In the data rows, zero lies at 4.5, halfway between 4 and 5.
Here are some numbered points:
[3 9 5 4 3 5 3 3 6 3 4 3] 0
[3 9 4 3 5 5 5 4 4 6 8 6] 1
[4 8 5 3 6 3 3 4 4 3 5 3] 2
[4 3 4 4 6 3 6 6 3 3 3 5] 3
[7 3 3 5 4 5 4 4 8 6 8 3] 4
[3 5 3 5 5 9 4 3 4 5 6 5] 5
[4 3 3 3 5 5 4 5 4 3 4 3] 6
[8 5 6 6 3 5 3 3 7 4 5 5] 7
[9 3 3 3 6 7 3 4 6 9 4 6] 8
[4 3 4 6 4 4 6 4 3 3 3 4] 9
[4 6 3 4 4 5 3 4 3 3 5 4] 10
[4 3 3 3 5 5 4 7 3 4 4 3] 11
[4 3 7 5 4 3 6 4 3 3 3 5] 12
[3 4 6 4 3 3 5 5 3 3 3 4] 13
[4 5 3 3 8 8 4 5 4 5 7 3] 14
[9 4 3 4 4 6 3 3 5 3 3 5] 15
[4 3 5 5 5 3 5 5 5 3 5 3] 16
[4 4 3 3 4 3 5 7 3 9 5 6] 17
[3 3 5 4 3 3 6 6 3 4 4 4] 18
[3 3 3 5 3 6 5 5 5 5 5 3] 19
[9 6 4 6 8 5 3 3 4 3 3 8] 20
[3 6 4 3 4 3 5 5 3 4 5 4] 21
[3 5 3 3 6 6 4 5 4 5 6 3] 22
[4 4 5 3 4 3 4 6 5 3 6 3] 23
[3 3 3 9 9 3 9 4 5 3 3 7] 24
[3 5 3 5 4 6 5 4 4 4 5 4] 25
[5 6 6 5 3 4 6 4 5 8 6 8] 26
[9 5 7 7 3 5 3 3 9 3 5 5] 27
[4 5 4 5 4 6 6 3 6 5 9 3] 28
[4 6 7 8 3 4 5 3 3 3 3 5] 29
Which three points above are nearest to each new point by angle, seen from the average point of the numbered points? Their numbers follow each, smallest number first.
[3 5 5 4 4 3 5 6 3 3 3 4] 13 18 21
[4 6 3 5 6 7 4 3 3 4 5 5] 5 14 25
[8 5 3 4 5 5 3 3 3 3 3 6] 8 15 20
[3 4 3 3 4 5 4 6 3 6 4 6] 11 17 18
[7 5 4 5 7 5 5 3 7 5 6 3] 4 8 27
[4 6 4 4 3 5 4 4 4 6 4 7] 1 17 26
[7 6 5 3 5 3 3 3 4 6 3 7] 8 20 26
[7 3 3 3 3 6 3 3 6 6 4 5] 4 8 15
[6 6 6 8 9 3 9 5 6 6 4 5] 20 24 26
[3 3 5 7 7 6 3 5 9 9 3 3] 4 8 19
[3 3 4 5 4 5 5 4 4 5 5 3] 18 19 25
